Each row has a hidden score. How much does it go up from the first row of each pair to the second? 15 means little or no change, 30 a big rise and 0 a big fall. The score is a weighted sum of the row's numbers plus the product of two more (or one squared), each taken from its middle value.
-0.016 -1.034 0.880 -0.817 -0.837 0.596 -0.528 0.286 0.010 -0.352
-1.139 -0.462 1.488 -0.045 -0.714 0.527 -0.565 -0.834 -0.749 -0.199 -> 18
1.368 0.031 -0.329 1.032 0.765 -1.171 0.498 1.213 0.243 1.502
-0.066 0.499 -0.618 0.964 0.810 -0.392 1.280 -0.282 -0.772 -0.364 -> 17
-0.671 -1.158 0.619 0.036 -0.324 0.711 -0.558 0.164 -0.475 -0.879
-0.115 -1.036 -1.388 -0.423 0.008 0.573 0.128 -0.541 1.194 -0.377 -> 22
-0.325 -0.495 -0.993 0.675 0.674 -0.037 -0.458 0.085 2.225 0.035
1.662 -0.326 0.472 -0.396 -0.506 0.469 -0.993 0.051 -1.220 0.285 -> 11
-1.595 -1.589 0.823 -1.735 -1.579 1.209 -1.833 -1.689 -1.235 -1.502
-0.034 -0.645 -1.540 0.475 1.255 -0.687 2.246 0.272 -0.339 0.092 -> 12
-0.090 -0.544 -0.436 1.144 0.712 -0.051 0.017 -0.139 0.911 0.198
0.746 0.278 0.320 0.412 0.470 -0.567 0.318 0.677 -0.169 0.152 -> 15
0.522 -0.005 -1.103 0.469 0.671 -0.827 0.738 0.306 0.650 -0.437
-0.059 1.741 -0.611 0.708 0.529 -0.363 -0.474 0.150 1.110 0.175 -> 17
0.345 -0.424 -1.097 -0.009 -0.169 0.021 1.084 0.448 0.996 0.602
0.461 1.203 -1.830 1.427 1.871 -1.632 -0.782 0.185 1.210 0.295 -> 21
1.889 0.066 -0.983 1.485 1.297 -0.691 0.605 0.640 -0.263 1.220
0.277 -0.093 -1.491 0.377 1.731 -1.345 -0.302 0.458 1.361 0.570 -> 25
-0.434 0.859 -0.672 0.706 0.498 -0.739 1.992 0.252 -0.428 0.390
0.752 0.494 0.174 0.362 0.265 -0.409 0.328 0.629 0.121 0.508 -> 12
-0.551 -0.302 1.097 -0.087 -0.537 0.440 -0.369 -0.458 -0.774 0.287
0.271 -0.316 -0.010 0.181 -0.117 0.341 -0.287 -0.090 -0.218 0.577 -> 13
-0.198 -0.200 -0.754 1.384 0.764 0.383 -0.377 -0.141 0.596 0.083
0.405 1.081 -0.537 0.817 0.680 -0.350 -0.519 0.271 -0.028 0.887 -> 19
-1.832 -1.613 1.026 -1.673 -1.612 1.601 -1.821 -1.881 -1.290 -1.663
-1.287 -0.565 1.342 -0.610 -0.989 0.808 -0.038 -1.346 -0.810 -0.728 -> 10
0.000 -0.012 0.178 0.408 -0.034 0.252 0.207 0.380 -0.187 1.341
0.063 -0.014 0.138 -0.138 -0.206 0.624 -0.191 0.436 -0.136 0.912 -> 15
0.303 2.027 -0.224 0.585 0.676 -0.628 -0.597 0.715 1.697 -0.427
1.392 2.098 -0.109 0.512 0.061 -0.261 0.113 0.770 0.206 -0.452 -> 10
-0.523 0.440 1.049 -0.452 -0.604 0.598 -1.080 -0.506 -0.856 0.503
-0.690 -0.124 -1.210 0.145 0.611 0.401 1.365 -0.360 0.323 0.265 -> 13
0.513 0.947 0.280 0.254 0.387 -0.827 0.729 0.854 -0.146 0.314
-0.677 0.648 -0.829 0.876 0.450 0.424 0.567 0.017 0.005 0.759 -> 17
1.382 0.965 0.684 -0.249 -0.265 -0.240 0.650 1.548 -0.297 1.181
0.542 0.974 -0.048 0.511 0.246 -0.598 1.105 0.758 -0.152 1.290 -> 17
0.489 0.352 -0.216 0.161 0.145 0.354 0.131 -0.524 -1.037 -0.358
1.703 0.096 -0.392 0.258 0.396 -0.577 0.822 3.043 0.752 0.421 -> 8
-0.425 -0.270 0.352 0.073 -0.208 0.299 -0.114 -0.555 0.976 -0.516
0.281 0.538 -0.491 0.210 0.648 0.005 -0.755 0.533 0.497 -0.084 -> 19
1.451 -0.406 -0.509 0.222 0.164 -0.636 1.901 0.495 0.943 0.042
-1.257 -0.315 -0.062 0.153 -0.335 0.847 -0.143 -1.241 -0.413 -0.366 -> 24
0.225 -0.367 -0.025 0.049 -0.041 0.572 -0.639 0.424 0.187 0.531
2.330 0.984 -0.603 0.660 0.553 -0.516 1.444 2.834 -0.727 0.336 -> 6
0.024 -0.421 0.001 0.348 0.043 0.551 -0.527 0.361 0.328 0.548
-1.546 -1.149 1.217 -1.209 -1.433 0.775 -0.242 -1.499 -0.760 -1.207 -> 14
1.926 0.044 -0.976 0.682 1.015 -0.869 -0.464 1.693 1.508 0.402
0.236 0.418 -1.424 0.623 1.372 -0.664 0.403 0.962 -0.699 0.269 -> 23
-0.644 -0.154 -0.413 1.052 0.498 -0.249 -0.009 -0.907 1.557 -0.622
2.078 1.319 -0.525 0.085 0.469 -0.724 1.251 1.365 -0.967 0.228 -> 15
-0.645 -0.249 -0.149 0.742 0.703 -0.076 0.054 -0.599 0.467 0.022
-1.579 -1.193 1.397 -1.430 -1.304 0.930 -1.624 -1.884 -1.066 -1.259 -> 16
-0.253 -0.674 0.422 -0.658 -0.820 1.029 -0.496 -0.651 -1.355 0.152
-2.006 -1.743 2.480 -1.913 -1.918 0.375 -1.488 -2.096 -1.568 -2.002 -> 10
-0.326 -0.560 -0.343 0.124 -0.174 0.764 -1.413 -0.234 1.355 -0.580
-0.989 -0.361 1.484 0.052 0.087 -0.048 -1.570 -0.973 -1.247 -0.190 -> 19
-1.772 -0.078 2.500 -0.889 -1.029 -0.836 -1.327 -1.579 -0.314 -0.813
-1.155 -0.073 0.938 -0.475 -0.454 0.691 -0.540 -1.260 -0.989 -0.033 -> 17
0.214 -0.361 -0.199 0.065 -0.031 -0.475 0.794 0.285 1.407 -0.047
1.604 -0.273 0.358 -0.487 -0.159 -0.424 1.097 0.896 -0.400 0.453 -> 14
0.232 -0.655 -1.562 -0.416 0.110 -0.239 -0.134 0.264 4.861 -0.400
0.032 -0.689 0.912 0.906 -0.040 -0.063 -0.503 0.022 -0.390 0.285 -> 7
0.484 0.259 -0.431 0.929 1.054 -0.188 -0.502 -0.432 -0.207 -0.230
1.049 1.000 -0.007 0.020 0.022 -0.028 1.224 2.029 -0.375 0.913 -> 13
-0.552 -0.882 -0.106 0.685 0.295 0.682 1.031 -0.417 -1.122 1.646
0.534 -0.185 0.866 0.350 -0.175 -0.686 0.866 0.619 0.573 0.224 -> 11
-0.207 0.254 -0.452 0.544 -0.005 0.452 1.185 0.303 -0.226 1.014
0.477 0.078 -0.907 0.768 1.073 -0.129 0.486 0.252 -0.620 0.643 -> 16
0.183 -0.379 -0.044 -0.782 -0.967 0.950 -0.980 -0.575 -1.711 -0.118
1.707 0.597 0.811 0.273 0.017 -0.320 -0.250 1.354 -1.466 2.512 -> 18
-0.485 0.597 -1.612 1.764 2.183 -0.962 -0.973 -0.104 1.798 0.445
0.379 0.107 0.092 0.137 0.296 -0.470 0.906 -0.379 -1.456 1.611 -> 9
3.607 0.586 -0.601 0.304 0.754 -0.297 -0.258 1.247 -1.006 1.341
0.951 -0.345 0.645 0.419 0.331 -0.432 0.328 0.331 -0.377 1.019 -> 17
-0.560 -0.897 -0.873 0.817 0.538 0.596 0.051 -0.141 1.529 -0.447
0.336 0.352 0.734 0.869 0.177 -0.254 -0.268 0.023 -0.130 0.314 -> 13
-0.209 -0.009 -0.109 0.787 0.431 -0.098 0.376 0.283 0.599 0.595
-0.792 3.052 0.378 -0.180 0.679 -1.016 0.574 -0.603 -0.848 -0.403 -> 25
-0.775 -0.189 -1.952 0.166 1.630 -1.448 -0.407 -0.531 4.181 -0.330
0.724 0.238 1.003 -0.827 -0.576 0.404 -0.866 -0.052 -1.196 0.209 -> 5
-1.678 -1.382 2.097 -1.538 -1.665 0.758 -1.558 -1.731 -0.847 -1.514
-1.215 -1.633 -0.473 -0.816 -1.147 1.317 -0.588 -1.289 0.831 -1.216 -> 18
-0.040 0.332 -0.203 0.218 0.090 0.234 1.203 0.001 -0.781 -1.175
-1.099 -0.696 1.632 -1.432 -1.369 0.583 -0.476 -0.801 -0.855 -1.360 -> 16
-1.053 0.944 0.832 0.469 -0.248 -0.375 0.037 -0.777 1.821 -0.255
-0.116 -1.072 -0.447 -0.207 0.042 0.491 -1.020 -0.036 2.693 -0.897 -> 20
1.170 0.528 -0.497 0.093 0.349 -0.513 1.734 1.289 -0.731 -0.363
-2.006 -1.832 1.401 -1.913 -1.918 1.432 -2.035 -2.096 -1.602 -2.002 -> 20
-0.651 -0.215 -0.765 1.566 0.519 0.319 0.358 -0.542 0.400 0.133
-0.372 0.105 0.548 -0.139 -0.465 0.385 -0.463 0.161 0.196 0.578 -> 18
0.957 1.059 -0.416 0.230 0.020 0.028 2.072 0.635 -1.036 0.013
-0.969 0.567 0.750 0.090 -0.435 0.524 0.122 -1.075 -0.530 -0.118 -> 19
0.410 -0.409 0.824 -0.493 -0.537 0.570 -1.032 -0.249 -1.242 -0.005
-0.339 0.252 1.027 0.538 -0.253 0.161 -0.276 -0.352 -0.579 0.838 -> 18
-0.798 -0.133 1.023 -0.241 -0.346 -0.001 -1.263 -1.025 2.220 -1.490
0.309 0.729 0.342 0.284 0.342 -1.224 0.999 0.352 0.055 1.210 -> 16
0.580 -0.509 0.274 -0.350 -0.216 0.397 -0.557 0.513 0.153 -0.090
-0.574 -0.467 0.687 -0.462 -0.734 0.689 -0.996 -0.336 0.416 0.343 -> 17
0.457 -0.784 -1.154 -0.713 -0.453 0.521 0.553 0.088 0.488 0.033
-1.114 -0.002 1.545 -0.463 -0.872 0.459 -1.769 -1.287 -0.363 -0.889 -> 17
-0.515 -0.718 -1.247 0.646 0.349 0.712 0.626 -0.815 0.778 0.068
3.091 1.579 -1.346 0.241 1.767 -1.615 -1.163 2.141 -0.613 1.368 -> 16
-0.267 0.411 1.354 -0.416 -0.495 -0.072 -0.397 0.397 -0.098 0.268
-0.874 -0.611 0.240 1.175 0.421 0.397 -0.183 -0.310 -0.477 0.330 -> 14
-0.016 0.069 0.378 -0.255 -0.007 0.365 -0.344 0.659 -1.088 0.636
0.539 -0.318 -0.559 0.284 0.307 -0.098 0.491 0.748 0.975 0.068 -> 10
-0.641 -0.021 -1.501 0.308 0.802 -0.847 0.803 -0.358 2.461 -0.094
-0.707 3.029 0.253 0.132 -0.145 0.330 -0.787 -0.742 0.494 -0.370 -> 19
-1.715 -1.127 2.384 -1.913 -1.881 0.599 -2.035 -1.884 -1.637 -1.273
0.189 0.039 -1.262 0.297 0.676 -1.355 1.180 0.359 2.592 0.418 -> 10
0.336 1.140 -0.722 1.173 0.423 0.001 0.551 0.660 -0.119 1.234
-1.921 -1.739 2.236 -1.913 -1.748 0.609 -1.052 -2.050 -1.115 -2.002 -> 9
1.784 0.926 0.625 -0.860 -0.739 0.809 -1.299 -0.027 -1.724 -0.560
-0.062 -0.183 -0.838 0.591 0.468 -0.423 1.277 0.604 0.684 0.069 -> 17
-1.053 0.601 1.245 -0.364 -0.481 -0.606 -0.119 -0.421 1.740 0.386
0.704 -0.574 0.535 0.227 0.105 -0.425 0.050 0.483 -0.087 1.053 -> 14
-0.004 0.115 0.785 0.287 -0.335 0.003 -0.070 0.372 0.339 -0.172
1.321 0.021 -0.255 0.045 0.062 0.010 0.915 0.825 -0.739 -0.756 -> 13
-1.833 -1.605 2.214 -1.753 -1.660 0.600 -1.260 -1.958 -1.138 -1.971
0.044 0.084 -0.559 0.920 1.148 -0.113 -0.211 0.329 0.451 0.741 -> 20
-0.335 0.077 -0.440 0.942 0.532 0.525 1.314 -0.870 -0.911 -0.985
2.490 -0.257 -0.670 -0.149 0.662 -0.253 -0.874 2.308 0.791 0.154 -> 13
-1.058 -0.705 1.461 -1.211 -1.350 0.833 -1.504 -1.516 -1.424 -1.317
0.339 -0.553 0.135 0.318 0.193 0.048 0.286 0.969 -0.529 0.878 -> 13
1.100 0.537 -0.557 0.385 0.439 -0.552 1.509 0.883 -0.714 -0.363
0.095 0.852 -0.102 0.638 0.247 -0.347 0.272 -0.177 0.240 -0.167 -> 17
-1.470 -1.426 1.256 -1.538 -1.433 1.031 -1.638 -1.569 -1.157 -1.245
0.744 0.992 -1.426 0.670 1.473 -1.099 -0.969 0.663 0.814 1.014 -> 18
0.176 0.230 -0.186 0.922 0.356 -0.306 0.535 0.652 0.390 0.773
-0.182 0.276 -1.585 0.086 1.487 -1.312 2.921 -0.406 -1.487 1.144 -> 9
0.555 0.599 -1.089 1.952 1.526 -0.696 -1.037 1.184 1.209 0.978
0.378 0.993 0.015 0.510 -0.024 0.161 0.872 0.530 -0.507 1.329 -> 21
-0.264 -0.305 0.088 -0.111 -0.152 0.664 -0.404 0.201 0.164 0.429
0.398 1.383 -0.323 0.196 0.043 -0.118 0.896 0.304 0.112 0.278 -> 15
1.478 -0.941 -1.398 -0.516 -0.063 0.266 0.542 0.801 1.161 0.293
-1.466 -1.244 -1.064 -0.762 -0.615 0.249 3.384 -1.536 -1.143 -1.618 -> 4
0.335 0.707 0.259 0.465 0.108 0.391 -0.303 -0.068 -0.844 0.475
0.401 2.381 -0.147 0.648 0.246 -0.531 1.001 0.272 0.676 0.522 -> 16
-1.806 -1.698 -0.063 -1.451 -1.453 1.564 -1.176 -2.048 0.268 -1.922
-2.006 -1.549 0.769 -1.754 -1.817 1.468 -0.485 -2.096 -1.009 -1.917 -> 11
-0.608 -1.259 -1.178 -0.581 -0.710 0.579 0.702 -1.045 2.127 0.213
-0.919 -0.249 0.750 -0.024 -0.231 0.286 -0.483 -0.951 0.128 -0.230 -> 19
1.476 -0.014 -0.440 0.112 0.002 -0.318 1.003 2.404 0.610 0.867
0.536 0.639 -0.614 0.498 0.445 -0.542 2.001 0.230 -0.851 -0.257 -> 18
-1.141 -1.754 -0.344 -1.791 -1.809 1.033 -0.518 -1.589 -0.521 -1.725
-0.346 -0.196 -0.503 0.691 0.699 -0.011 -0.180 0.198 0.721 -0.155 -> 16
1.339 0.491 -0.127 -0.178 -0.267 0.360 0.477 0.798 -0.627 0.735
0.752 -0.450 -0.596 0.100 0.295 0.442 -0.378 1.177 0.205 0.417 -> 16
-1.330 -1.213 2.098 -1.166 -1.231 0.341 -1.475 -1.286 0.068 -1.081
-0.877 -1.306 -0.001 -0.659 -1.075 1.029 -0.447 -1.035 0.174 -0.397 -> 16
0.528 -0.984 -1.095 -0.149 -0.260 0.221 0.413 -0.201 1.092 -0.211
-1.340 -1.125 1.770 -1.076 -1.258 0.808 -0.989 -1.259 -1.569 -0.902 -> 17
-0.697 -0.898 0.607 0.526 -0.135 0.211 0.213 0.354 0.687 -0.221
-0.029 0.520 1.801 -1.109 -0.995 0.223 -0.542 -0.434 -1.600 -0.492 -> 20
-0.150 0.876 1.053 0.568 -0.189 0.048 -0.342 0.389 -0.056 0.755
0.355 -0.207 -0.561 1.170 0.815 -0.236 -0.310 -0.066 -0.119 0.301 -> 11
0.643 -0.442 0.264 -0.093 -0.308 0.372 -0.712 0.891 0.220 0.366
0.723 -0.175 -0.752 0.269 0.020 0.000 -0.105 0.915 1.522 0.537 -> 15
0.356 1.067 0.372 0.510 -0.021 -0.462 0.121 0.269 0.063 0.414
-0.981 -0.321 -0.269 0.933 0.036 0.667 0.389 -1.088 -0.035 0.137 -> 13
1.503 0.773 0.773 0.575 -0.231 0.035 0.276 2.226 -0.682 2.462
-0.168 -0.412 -0.781 0.249 0.010 0.024 0.737 -0.144 0.915 0.031 -> 10
0.313 0.138 0.598 -0.533 -0.622 0.634 -0.426 -0.022 -1.327 0.318
0.033 0.120 -1.693 0.556 1.401 -0.326 -0.742 0.256 1.745 -0.109 -> 22
-0.167 1.002 0.294 0.192 0.206 -0.455 1.181 0.459 0.098 1.184
-0.361 1.237 -0.392 0.661 0.432 -0.362 0.137 0.275 0.130 0.626 -> 17
-0.258 0.431 0.373 0.572 0.580 -0.942 0.251 0.292 0.053 0.109
-0.064 3.427 -0.427 0.446 0.456 -0.152 -0.034 0.774 -0.134 0.739 -> 21
-1.648 -1.754 0.957 -1.742 -1.599 1.350 -1.992 -1.667 -0.955 -1.743
0.358 0.209 -0.257 0.911 0.650 -0.560 0.097 2.111 0.959 0.063 -> 7
-0.435 0.045 -1.376 1.343 1.839 0.043 -0.472 -0.091 0.184 -0.341
-0.379 1.751 -0.200 0.163 0.369 -0.266 1.264 0.242 0.328 0.900 -> 13
0.936 1.509 -0.077 0.629 0.394 0.010 -0.161 0.239 -0.843 0.421
-1.475 -1.358 1.062 -0.874 -1.157 1.084 -1.323 -1.378 0.421 -1.063 -> 15
0.007 0.146 1.643 -0.487 -0.690 -0.238 -0.601 0.377 0.009 0.022
-0.411 -1.241 -0.902 -0.144 -0.356 0.927 0.896 -0.893 0.655 -0.565 -> 14
-0.522 1.989 0.934 0.016 -0.185 -1.251 -1.192 0.076 2.486 -0.026
-1.130 -0.894 1.739 -0.790 -0.849 0.017 -0.291 -1.085 -1.212 0.434 -> 9
0.425 1.265 0.073 -0.058 0.653 -1.166 0.818 0.591 -0.356 -0.185
-1.824 -1.546 0.093 -1.431 -1.402 2.040 -1.557 -1.895 -1.604 -1.302 -> 19
1.760 0.200 -0.694 0.813 0.934 -0.708 -0.114 1.564 1.026 0.693
1.229 1.438 0.276 -0.294 0.130 0.009 -0.330 0.718 -0.471 0.394 -> 20
-1.008 -0.073 0.854 -0.245 -0.061 -0.335 -0.436 -0.883 1.435 -0.600
-0.801 -0.343 0.791 -0.206 -0.419 0.777 -1.181 -0.900 -0.987 -0.712 -> 18
-0.999 -0.435 -0.638 0.019 -0.074 0.869 -0.421 -1.069 0.290 -0.151
-0.380 1.427 0.846 0.003 0.002 -0.274 -1.148 -0.830 -0.199 -0.612 -> 16
0.165 -1.141 -1.264 -0.583 -0.412 0.646 0.024 -0.231 1.035 -0.102
-0.707 -0.837 0.919 -0.927 -0.924 0.574 -0.307 -1.126 -0.499 -0.772 -> 11
0.692 -0.495 -1.005 0.082 0.343 0.140 0.564 -0.016 0.588 -0.074
-1.547 -1.584 0.620 -1.372 -1.393 1.473 -1.833 -1.716 -1.224 -1.174 -> 18
0.456 -0.015 0.786 0.336 -0.310 -0.408 0.524 -0.171 0.572 -0.067
-1.637 -1.505 1.245 -1.913 -1.813 0.892 -1.795 -1.784 -1.435 -1.528 -> 21
-0.754 1.142 -1.952 0.208 1.309 -1.645 -0.830 -0.779 4.025 -0.142
1.106 0.050 -1.215 0.156 0.307 -0.116 0.964 0.250 0.121 -0.372 -> 7
0.020 -0.189 0.267 -0.909 -0.819 0.515 1.011 0.528 0.113 -0.382
1.282 0.169 -0.909 0.374 1.286 -0.593 0.572 1.045 -0.401 -0.444 -> 19
1.636 -0.010 0.544 -0.615 -0.574 0.104 -0.297 1.419 -0.382 0.837
1.438 0.084 -0.997 0.125 1.066 -0.922 1.323 0.454 -0.572 0.457 -> 18
0.938 0.248 0.282 0.417 0.409 -0.647 0.308 1.905 0.332 0.298
-1.346 -0.930 1.817 -0.525 -0.868 0.349 -1.147 -1.294 -0.512 -0.369 -> 18
0.803 0.295 -1.017 0.301 0.981 -0.223 -0.075 1.521 -0.014 0.801
-2.006 -1.830 3.082 -1.913 -1.918 -0.211 -2.035 -2.096 -1.514 -2.002 -> 8
0.743 0.603 -1.163 0.357 0.878 -0.283 0.039 0.904 -0.462 0.235
1.231 1.606 -1.422 0.378 1.129 -1.305 0.070 1.970 0.833 1.090 -> 15
-0.005 -0.351 0.153 0.278 -0.048 0.479 -0.575 -0.224 0.065 0.171
-0.450 0.499 0.656 -0.286 -0.277 -0.193 0.447 -0.367 1.187 -0.773 -> 14
-1.585 -0.755 2.114 -1.156 -1.392 0.555 -1.854 -1.679 -1.220 -1.459
-0.135 0.311 -0.562 -0.140 -0.332 1.069 -0.503 -0.679 -1.050 -0.081 -> 15
-2.006 -1.832 0.467 -1.902 -1.918 1.818 -1.643 -2.096 -1.382 -2.002
2.358 -0.009 -0.233 -0.311 0.006 0.621 -0.934 0.550 -1.425 0.179 -> 7
-0.921 -0.636 0.235 0.605 -0.337 0.679 0.569 -0.397 1.064 -0.631
-1.259 -1.248 2.226 -1.559 -1.444 0.442 -1.125 -1.335 -0.890 -1.489 -> 17
